One turning vector, and how many ticks it has turned
The counts run from 0 to 414.
[ -9 -10 -12  -6 -16   6  -5 -22  12  -1 -14 -16  -4  30   2   7 -15   6
  16  -8   6  -6  13  -8  -3 -29   3 -19   3  -9  13  11  -4   8 -11  10
  15  15  -1  -4   7 -18  -7 -10   6  -8   7  -8  16  -8  -2  -1 -18 -13
   5  -7  17  19  19   8  11   8  -6   7   1  -6  10  14 -10 -16  10   7
   6] : 400
[-12  -8  -9 -12  -7   8   0 -20  12  -1  -8 -12  -7  30  11  -1 -14   3
  13  -1   4  -8   5 -14  -7 -30   9 -21   1 -12  14   1  -2   7 -17   4
   6  13   2 -11   6 -20  -6 -10   0   6  -6  -5  20 -13   0   7 -12  -5
   9  -8  17  13  14   5   1  11   4  16   2  -3  13  15 -13  -6  23  10
   7] : 49
[-15  -3 -14  -4   0  18  -2 -20   1   1   1 -12   9  19  12  15  -9   8
  11   1   6  -5  18 -10  -1 -35   4 -24   6  -9  13   9   0   9 -14  -2
   9   7   7  -3   6 -19   6  -6   8  -6   1   3  24 -11 -18   0 -13  -9
  14  -9  19  11  22  13   6  18  -4   9   4 -10   1   4  -5  -2  16  12
   6] : 298
[-16  -5 -10  -7 -13   6   3 -19   9   0  -9 -21  -5  25   9  -2 -16  12
   8   2  11  -2  10  -6 -11 -22  10 -18  -4  -7  16  11  -1   6 -11   2
   3  10   7 -16   2 -24   5   1   4   0  -7   3  29 -11  -9   6  -4   0
   8  -2  24  17  27   8   6  17  -4   6   2  -5  10  10  -6  -2  16   5
   7] : 235
[-18  -7 -13  -3  -4  12   2 -22   1   0  -2  -9   2  25  12  13 -15   9
  14  -4   1  -4   9 -12  -7 -22  -3 -29  -2 -23  14   5  -3  10 -22   5
   8   2  12  -6   6 -19   0  -8   4   1  -2  -2  16 -17  -5   2 -16   0
   0  -7  17   8  18   9   4  20   9   9   2  -7  12   5 -15  -9  13   7
   1] : 260
[-16   0  -9   0  -6  20   7 -22   4   1  -1   6  15  27  11  16  -5   9
   6   0  -2   0  21 -19  -5 -19  -6 -25   0 -23  22   2  -1   7 -16   2
  18  -4   3   5   3 -18  -3  -9   2  -3  -1  -2  12 -13 -10  -9 -16 -15
  13 -11  17   1   4   5   4  13 -10   8   4 -17  18   6  -9 -10  12  -1
   5] : 323
[-17  -6 -16   0 -10  25   2 -18   0  -1  -8 -11   0  24   9  16  -7  10
   8   1   0  -1  21   1   0 -24  -2 -17   5  -8  10   9 -14   9 -10   2
  18  10   8   2   0 -17  -4  -6   7 -10   3  -5  17 -11  -7   1 -14 -16
  11  -8  26  12  21  18  14  15 -12  -6   3 -14   9  -2  -2   0   4  -2
   8] : 110
[-12  -3 -12  -7 -11  13   3 -23  19   0  -9  -4   1  32   4   7  -9   4
   7  -8   5   0  23 -19  -4 -22   2 -16   1 -18  17   1  -1   7  -7   3
  22  14   1  10   1 -18 -11 -14   6 -12   1  -8  12 -12  -5  -7 -11 -23
  13  -7  11  14   5  11   7   0 -16  10   1 -13  12  16  -2  -6   3   0
  13] : 181
[-21   6 -12  -1  -8  21  -2 -22  13   0   3  -8  18  15  12   6 -10   8
  10   0  10  13  16 -17  -6 -11  -2 -22 -14 -18  25   8   8  -6  -5   6
  14   3   7   1  -2 -20   8   2   3 -18  -6  13  19  -3 -22  -1  -2   2
  -3  -9  15   3  20  10   2  20 -17   3  12  -5   8   2  -9  -8  10  -3
  -2] : 131
[-16  -3 -19 -12 -14  23 -10 -19  11  -5  -4 -10   4  13   5   5 -17   1
  13  -2   3   6  12  -6  -2 -21  -4 -16   9  -7  13   3 -10  -7  -8  -2
  20  19   8   4   2  -9  -7 -13  -4 -19  -5  -2  17  -4 -13  16 -15  -1
   5 -17  19   4  10  23  12  22 -11   3   7  -6   6  -6  -8   2  11   4
   2] : 115
[-20  -3 -17  -7  -7  13   1 -18   8   2   1 -18   5  20  14   7 -14  12
  11  -1  10  -4  14  -9  -9 -23   8 -26  -2 -11  19   6  -1   5 -17   0
   2   9  12  -8   3 -20   8  -8   3  -5  -7   1  23 -14  -7  10 -12  -1
  11  -1  14  13  24  17   2  19   5   4   3  -8   3  12 -10   4  13   8
   5] : 267
[-17  -4  -3   0 -16  13   8 -16  16   1  -8  -5  -1  37   8   9 -12  18
   9   4   3   3  12 -15  -8 -12  -3 -19 -14 -22  27  -1  -5  -3  -9   8
  12   3   0  -7   4 -21  -4  -4   2  -2 -11  -3   8 -17   0  -1  -4  -8
   5 -12  19   6  10  -1   3   7  -9   4   5 -19  29   4 -12  -9  13 -11
   8] : 386
[-20  -3 -11   2 -11  25   2 -19   7  -2   0 -16   4  23  14   2 -10   7
  12   2  10  18   9 -13  -6 -12  -3 -19 -17 -17  17  14   3   2  -9   5
  12   2  10  -3   1 -23   9   5   0 -10 -10   4  16  -3 -15   5  -6   3
  -8  -8  21   6  21   9   4  31 -12   4   6   3  12  -5 -13 -12   0  -8
   1] : 100
[-22  -5 -19  -6   1  15   0 -25   6   2   2 -16   7  24  14   8 -12   9
  11  -4   7  -3  14  -7  -6 -26   6 -26  -3 -12  15   5  -4  10  -9   6
   7   9   9  -3   7 -17   4  -2   6  -3  -5  10  23 -17 -11   7  -9  -1
   4  -3  21  14  28  13   2  18   4   3   3  -8   0  11 -13   3  13   3
   4] : 266
[-16 -11  -8   2 -16  17  10 -21   5  -6  -9 -15 -12  30   5   8  -9  13
   7   2  -3   5  17  -4  -4 -17   1 -18  -8 -17  16   8 -11  13 -13   8
  20   6  10  -6  -3 -23  -4   1  11  -1   1  -7  14 -15  -3   0  -6  -5
   2 -11  27  10  18   7  12  13 -12   0   3 -10  18  -5  -7  -8   0  -6
   9] : 71
[-18  -8 -16  -4 -12  15  -1 -18   6  -2 -10 -12   1  28   9  14 -15   9
  11  -5   4 -10  15  -4  -9 -26   0 -20   7 -15  16   7  -7   6 -17   8
   7  10   5  -5   8 -16  -5 -13   0  -3   2  -4  17 -15   2   0 -24 -11
  11  -8  18  13  19  10   6  17   9   1   2 -11  12  11  -9  -5  14   5
   2] : 80
[-12   0 -15 -14  -9  14  -8 -23  20  -1   0   0   9  18   4   3 -15  -3
  16  -3   1   8  14 -25  -4 -16  -5 -23   3 -18  20  -4   2  -9 -15  -3
  20  15   7   9  -1 -14 -10 -16  -3 -20  -5  -5  14  -2 -18   7  -9  -4
   3 -17   3   1  -4  16   2  11 -15  16   3  -1   8   2 -10  -2  11  11
   1] : 153
[-13  -8  -4  -5 -16  12  -2 -21   8  -7 -12  -6  -1  31   9   8 -14   8
  10  -2  -3  -6   7 -15  -8 -24  -3 -19   1 -16  19   7  -4   5 -21   5
  16   3  -3  -9   3 -22  -8  -8  -1   6  -5  -5  19  -9  -2  -6 -16  -7
   8 -17  22   9   7  -2   3  15  -4  14   5  -5  21   5 -12 -18  24   5
   2] : 42
[-12  -1  -2 -10 -16  -1   2 -12  22   2  -1  -9  -6  30   4  -8 -13  11
  16   2   1  10   9 -24  -5 -16   3 -24 -17 -19  28   2   1   0 -17   6
  11  10   6 -12  -2 -24  -2  -2   7  -5  -3 -12  15 -10  -8   7   4  -3
   1 -11  12   6   7   2   5   3 -13  12   6  -8  19   1 -16 -13  12   7
  10] : 378
[-15  -3 -17   0  -5  26  -5 -16   5   3  -4  -7  10  29  19  16 -10   4
  10   1   9  -3  13  -8  -2 -32  -6 -22   8 -16  11   5  -4   7 -17   2
  12   2   5  -1  10 -15  -3 -10   0  -5  -3  -9  13  -9  -2   1 -25 -14
   8  -7  12   2  14  12   6  23  -1   4   2  -8  12   4 -12  -4  10   0
   3] : 112
[-13   1  -3  -9 -13   7  -6 -14  19  -4  -9  -2   3  23   4   0 -19  16
  11  -1   1   3  12 -17  -7 -13   4 -19 -10 -12  28  -3   1 -11  -3   4
  13  11  -5 -13   1 -20  -1   3   0  -9 -14  11  18 -14 -12   0   1   0
   5 -17  22   6  12   4   6   5 -16   8  12 -15  23   0  -8  -7  27  -4
   5] : 200
[-16   6 -14 -11  -8   8   3 -15  23  10   4  -9   7  21   9   3 -12   7
  13   7  15   5  22 -20  -5 -18   1 -21  -3 -17  25   6   0  -6 -18  -7
   7  12  13  -2   1 -19   3 -11   3 -17  -3 -12  22  -7 -18  11  -2 -10
  10   0   4   5   8  16   3  12 -10   6   1 -11   7   6  -7   2   7  11
  10] : 307
[-14  -2  -9  -4 -12  20  -1 -29  13  -9  -7   0   8  22   5   0 -10  -1
   6  -8  -7   9  12 -25  -8 -11  -2 -21  -7 -21  21  -2   2  -3 -12   2
  24   7   4   9  -8 -20 -12 -13  -4  -7 -10   1  15  -3 -13  -3 -11  -1
   1 -21  17   2  -6   8   3  20 -15  15   5  -1  17  -2  -7 -10  13   3
   3] : 5
[-19  -2  -7  -6 -10   8  12 -20  19   0  -9 -15  -7  32  12  -4  -8  13
   0   0   9   4  19 -15 -12 -13  14 -13 -10  -9  19   6  -2   2  -6  -2
   8  13   6  -5  -4 -26   0  -5  -1   1 -15   0  26 -14  -7   6   1  -7
  17  -6  20  13  15   9   7  13  -8   9  -1  -9  17  13  -4   5  12  -1
  12] : 204
[-12   1 -15  -3 -13  28  -8 -12   8   2  -4  -6  12  22  14   4 -14  -3
  10   1   6   6  11 -19  -3 -28  -8 -16  10 -12  12   3   1  -4 -12  -4
  21   5  -1   6   4 -17  -2 -12  -4 -13 -14  -8  20   2 -12   1 -20 -13
  14 -13  11   2   2  10   6  27 -18  14   4  -3  12   1  -7  -7  16   1
   6] : 145
[-15  -5 -11  -9  -1   8   2 -29  11  -3  -8  -7   5  26   9   2 -10   7
   7  -9   7  -2  18 -18  -7 -26  11 -22   0 -10  15   2   7   9  -6   2
  12   8  -2   0   2 -22   0  -5   1   0  -5   9  26 -13 -16  -4  -4  -8
  13 -10  19  14  18   6  -1   6  -8  17   3  -5   6  21  -8   2  20   6
  11] : 16
[-11  -1  -4  -1 -19  12   1 -17  13  -3  -7  -3   6  30   1  10  -9   7
   7   1   2   6  18 -22  -2 -19  -4 -21  -4 -21  24   6   4   9 -16   6
  21   3   1   3  -6 -21  -4 -10   7  -8   7  -7  13  -6 -11 -16 -10 -21
   9 -10  14   7   2   2  10   4 -21   7   3 -14  15   5  -3 -19   5   4
  10] : 2
[-12  -2  -3  -9 -12   3  -4 -13  20   0  -7  -3  -6  28   5  -4 -15   9
  18   3   1  11   9 -27  -5 -12   1 -23 -19 -21  30  -2   2  -7  -8   7
  13  12   1 -10  -2 -20  -4   1   5 -10  -9  -1   8 -13  -7   7   5  -1
  -5 -12  14   5   9   1   2   0 -14  10   8 -10  22   1 -17 -13  16  -1
   6] : 379
[-17   1  -7  -1  -9  23   0 -20   8   1  -3   4  16  21  10  12  -8   5
   5  -1  -2   0  16 -19 -10 -17  -8 -22   3 -22  22   1   2  -2 -19  -1
  19  -3   1   4   2 -16  -6 -13  -6  -5 -10   1  17  -8 -10  -7 -19  -9
  11 -16  18   0   0   6   0  22  -9  10   6 -12  17   3  -7  -9  18   1
   3] : 324
[-20  -5 -14  -6  -7  14  -1 -22   8   0  -2 -11   4  22  11   8 -15   9
  14  -1  -1  -4   7 -11  -9 -19  -5 -29  -2 -22  21   5  -7   0 -24   4
   6   7   9  -9   4 -17  -3 -11   1  -4  -5  -2  18 -13  -4  10 -17   2
   2 -12  17   2  11  13   0  21  12   5   3  -6  11   0 -14  -5  19   9
  -1] : 261
[-13  -1  -4  -6  -5   3   3 -23   9  -4  -5 -15   2  26   5  -2 -12  10
   8  -4   0   4  11 -21  -6 -22  12 -23 -11 -11  20   7   7  11 -13   4
  11   5   2  -8   0 -27   5   0   7   4  -4   5  26  -9 -17  -4   0   1
   3 -11  23  13  18   2   2   6  -9  16   3  -1  10   9 -10 -10  20  10
  11] : 196
[-20  -6  -9   3 -21  21   3 -24  13  -4 -10 -13   1  22  10  -2 -15   8
  10  -4   7  12   5 -11 -12  -4  -4 -17 -18 -21  22   8   0  -6  -7   7
  17   4   9  -3  -3 -19  -3  -5  -3  -7 -11   5  14  -4   0   2 -13   4
  -7 -13  21  10  14   1   1  25  -6   5   6   1  20   3 -10 -14   6 -10
  -1] : 68
[-15  -4  -8 -12 -11   8  -3 -15   9  -1  -5 -11  -8  23   8   2 -17  11
  18   3  -3   0   3 -17  -7 -23   2 -25  -8 -14  22   3  -4  -1 -21   1
  10  10   5 -15   4 -20  -2  -3   2   3  -7  -4  18 -15  -6  13  -4   7
   1 -16  21   7  10   7   5  12   2  14   5  -7  18  -4 -15  -7  26   9
   6] : 230
